The rows of X fall into several groups, which share some directions, and each row is roughly a mix of its group's hidden directions, except some rows that fit no group.
X:
[[ 12 -24 -10 -17   7  27  -7  -8  -4  -3   1]
 [-13 -23 -12  -6 -19  -7  -1   4 -13   2 -23]
 [-11  -1  11 -31   0   0 -20  -6   4 -16  10]
 [-17  -5  15  10 -14  12 -17 -15  18 -12  -6]
 [ -4 -17  10  18 -21  14 -10  -7  10 -19   4]
 [ -1  17 -21   4 -13 -16   6 -17  -4  15 -16]
 [ -2  19  -6   6   2 -16   4  15  13  22  20]
 [ 28  14  -7  -4 -18   6  16  -7  -9   7 -13]
 [  3   2  12   3 -24 -25 -11  13   2   0 -18]
 [ 11   7  -1   7 -23   2  -6   1  31  -6  15]
 [ 11  12 -19   8  11  13  -8   9 -22  18   7]
 [ 13  -8   0   1 -22 -20  -7  24   0  15   9]
 [ -6   7  -9 -20   3  32   4  -4  -7  11  15]
 [-22 -23  -1   4  19   5 -17   1   3  -5  16]
 [ -7  24  14   9  -6 -26  12 -14   3   1  -7]
 [-12   3 -19  29   1   4 -14   1   3  21  -3]
 [ 11  19   1 -17  21  -4  -4   7 -13  16 -17]
 [  2   5 -13 -11  -6   7  18  -8  20 -15  24]
 [ -3 -20  -2  10  -8  12  13 -13  19   6 -22]
 [  0 -16 -24   2  27 -12  14   4  -8   4  -2]
 [  0   0   9   7  -4 -16  -4 -20  -4 -33  -9]
 [-10  13   5   7  11 -24  -5 -10 -17   5  22]
 [ -5  -9  -4  21  14   6 -24   6  -4   7 -23]
 [-16 -20   4 -10 -17  10   4  -3 -18 -21  -9]
 [ -7  15  16 -10  -5 -30   2  10  13  -8  -9]
 [ 10  17 -18   0 -17   5  -6  -8  20  20  -7]
 [  5  -5  -6  30  -2 -12  -2   4   0 -18  23]
 [ -8  20   5 -24  19  18   5   3 -12   6   5]
 [  5  -6  26  -2  -7 -14  10   3  28 -11  -6]
 [ 26  16  18  -5 -10  -5  21 -12  -1  -2   2]
 [ 15  -3  14  11 -20 -24 -10  19   2   0   4]
 [ 12  -2  21  21   9  -8  -1   2   6 -17  22]
 [-20 -12  18  -9   8  -7 -21  18  10  -2  -8]
 [  4 -12 -15  17  16   1   2 -13 -12 -10 -26]
 [  2   8 -17   6  27 -16   4  20  -6 -11   7]
 [ 14   6  13   4 -14  12 -20  12 -17  19  -2]
 [-11  19  22 -10 -12 -17 -15  13   6   6   5]
 [ -8  13  12   0 -14  14  -1 -18  25 -10  13]
 [-21  -1 -15 -21  -1  -4   2 -17 -21  -9   6]
 [  2  -6   3 -11 -17  10  11   5  20   6 -29]
 [ -6 -18  -6 -19  -8  21 -16  10  11   4 -17]
 [ 13  26   4   4 -17 -13  13 -15 -13   9  -6]
 [-14  15   5  13  -9 -10  -4 -12  22 -13 -20]
 [-27  -3  -8   1   9  -7 -31  -6  -1  -1   8]
 [ 31   7   5  23   1  13 -12   1  -8   1   6]
 [ 10   3  26   8   5   3 -24  20   9  -2 -10]
 [ -9  20  -2  19   0 -18  -3  26   5  -5   8]
 [ 16   2 -11  12 -19   3   5 -12  -8  15  25]
 [-17  -1 -22   1   8  -5 -21  13  18 -10 -10]
 [ -8  26   0  16 -10 -12  -3  25   0  -3 -10]
 [ 13   5 -20  -1 -11  -2  17  -7  21 -18  13]
 [ 19 -11  -8  17 -15  -1   2  -1  16  -2  26]
 [  3  -3  -9  17  -6 -14 -15  -3   9  22 -23]
 [  0   0  -3   1  -2  26 -26   8 -22   0  10]
 [ 16  -4   0   4  15  23   2   4 -24  -4  18]
 [-24  -4 -13   5  -3 -10  -5 -27  -6 -12 -14]
 [-27   7  13  20  11 -10   0  -5 -13  -8 -14]
 [-19  12  13 -12 -20  16  -5 -15  17  -1   3]
 [  1   4  -4  17 -17   9  18  -9  -9   7 -27]
 [ -4   3   0   8  13   6 -19  23   5  27  -7]
 [ 23  24 -14   3  -1 -15   1   3   5  -9  19]
 [-26  -1  -7   0  14 -22  -7   7  10  16 -10]
 [-12 -13 -23   3   2  20   7 -23  12   2   5]
 [  5  14  20 -19  -7 -19  17   5   3  13 -12]
 [ 26  10  -1  -7 -18  10  19   7  -6   6 -17]
 [-25   2  -4 -21   0   6  -6  -5   4  22 -17]
 [  5  17  -6   7   5 -28  18   4  12  10  13]
 [ -4   5  14 -27  10   7 -19   6 -14   0 -17]
 [-12   1  -4   4  23 -25   8 -13  17 -11  -1]
 [ 27  -2  23   2   7   7  -8  21   1 -10   1]
 [  0  33   5 -13  17  -8  -2   5   6  15 -11]
 [-21 -23   3  -5  10 -16  13   2  -6 -20  -1]
 [ -9  -8   6  -6  11 -24   1  20   5  20  17]
 [ -7  10  -8 -14 -10  -7 -15 -17 -21  19  -9]
 [ 16  -1   5  21  -5  -4  -5  -7  -9 -23 -23]
 [ -4  23   0 -11  15   5   0  -6 -11  -2 -31]
 [-17 -29  -9  -9   0  15   2  15   1   8  14]
 [ -6 -27  13  -8  -7   3  15  10  25  -2   3]
 [ 30  11  11 -21 -16   4   5  -7   9  -1   3]
 [  6   6   5 -24 -10  26   5 -12  -4  11 -15]
 [-33  -4  -5   0   0 -14 -17  11   7  15  -5]
 [  5  25  -8  -7  -9  21  -6 -13 -13  19  -5]
 [  0  21   1  22  -5 -14   1  23   8  -8  14]
 [-25 -16  11   7  10  14 -13 -11  -6  17  -4]
 [ -1  -9 -17 -11  10   9 -12  14  22 -16 -16]
 [ 13  -2   2   3 -20 -13  -9  -6  26 -19   8]
 [ -1  -3 -13   7 -21  26  -6 -23  10   3  -4]
 [ 19  13 -10 -11  -7 -21   6  19  -9  -5 -17]
 [-11  -6   0 -11 -16   3 -28   9  11  12  18]
 [-12 -14   0   9 -15  -8   4 -12  29  -8  17]
 [ 17   6 -12   7  10 -27   4   8  -3  -6 -23]
 [-21   2 -16  13  -6 -11   7  -1  19  22   7]
 [-26 -12   2   2  25 -10 -13  -6 -10   0  10]
 [-14 -15  -2  -9  -5  20  -7 -18  -6  -2 -26]
 [-17 -18  -1  -4  25  -1   2 -19 -17   2  -8]
 [ -8  28   8   6  -6 -29  -6   4   5   1   7]
 [ -5  -5 -10 -17  -1  13   6  16  -8  14  28]
 [  4 -20 -10  -6  12  22   5  12   8 -12 -21]
 [-13   9   3 -14  -2  -5 -17 -18 -20 -22  -5]
 [ 11  -2   2 -15 -21  -3   0  21 -25  -7  -8]
 [ -1   2  -3 -12  -6 -15  19 -25  -8 -23   3]
 [ 21 -10   1   2   9  16 -20  -8  24   3   5]
 [  0  -6   4 -18  12   2  -2 -31 -19   2 -12]
 [ -4  -8  -5 -16  28  -3   0  -9 -26   2  -8]
 [ 27  14 -16  13   7 -16   6   0   9 -10 -11]
 [ 15   3  -7  16  17  11 -19  17 -19   6   1]
 [-13 -15   3 -13   7 -10  -1 -16  -8 -22 -22]
 [ 13  -4   7  15   8 -33   1  15   8  -3   8]
 [-16  -2   6  17  25  -5  -7  16  -9 -16  13]
 [  0  11  15 -14  -9  24 -25  -2 -11   0  -9]
 [-16   6  28 -15   8  13   1   3 -12 -13  12]
 [ 11  17   3 -22   3  19  -2   4  -8  23 -11]
 [ 14  15   6 -17   5 -21  26   0   8   2   5]
 [  9  -8  -7  13  18 -17   3 -10 -14 -21 -16]
 [  0   3  -5 -13 -18  -5   1  18  27  11 -16]
 [ -4  -9 -14  13   3 -19   8 -14 -12 -27   8]
 [-21  -6  -6  21   4   5 -11  10  21 -18  -7]
 [  3  14  -2  15  -9  -8   3  30  21  -7   5]
 [ 20 -10  -5   8  13 -14   0  23 -15  11  12]]
Here is one row of each group, with its name. Which group are the others in?
[ -4 -14 -15  -3  25   9  19  -6  -8 -15  13]
<28>
[  3  22   3   5 -24   3  -1 -25  -3 -12   8]
<54>
[-22 -12  -9  10 -11  -4 -13   2  26   9  10]
<50>

[  6  17   1 -30   3  -9 -12 -12  -5  -3 -20]
<50>
[  1 -12  23  -6 -13   0   9 -11  20 -17 -14]
<54>
[-22 -13  21  -6  17   7   2   3 -10  -3  21]
<28>
[  3   0 -16  17   2  10  -5  20  -5  16  26]
<54>
[  4 -16  14  16   0 -24  -3  14   7   0  20]
<28>
[-31  -7  18   0   6   2 -16  -6 -14   2 -10]
<50>
[  4  13  -4  21  -7 -19   6  -4  10   2  29]
<50>
[ -5  19 -12  10 -13 -11 -12  26  15  -1   0]
<50>
[  1   8  26  -6   9   8 -12  16 -25   9   4]
<28>
[ -6   5 -20  -2  -9 -13  -2  -6  22  21 -17]
<28>
[-17  14   4 -10  16 -15 -24   8  -7   8 -13]
<54>
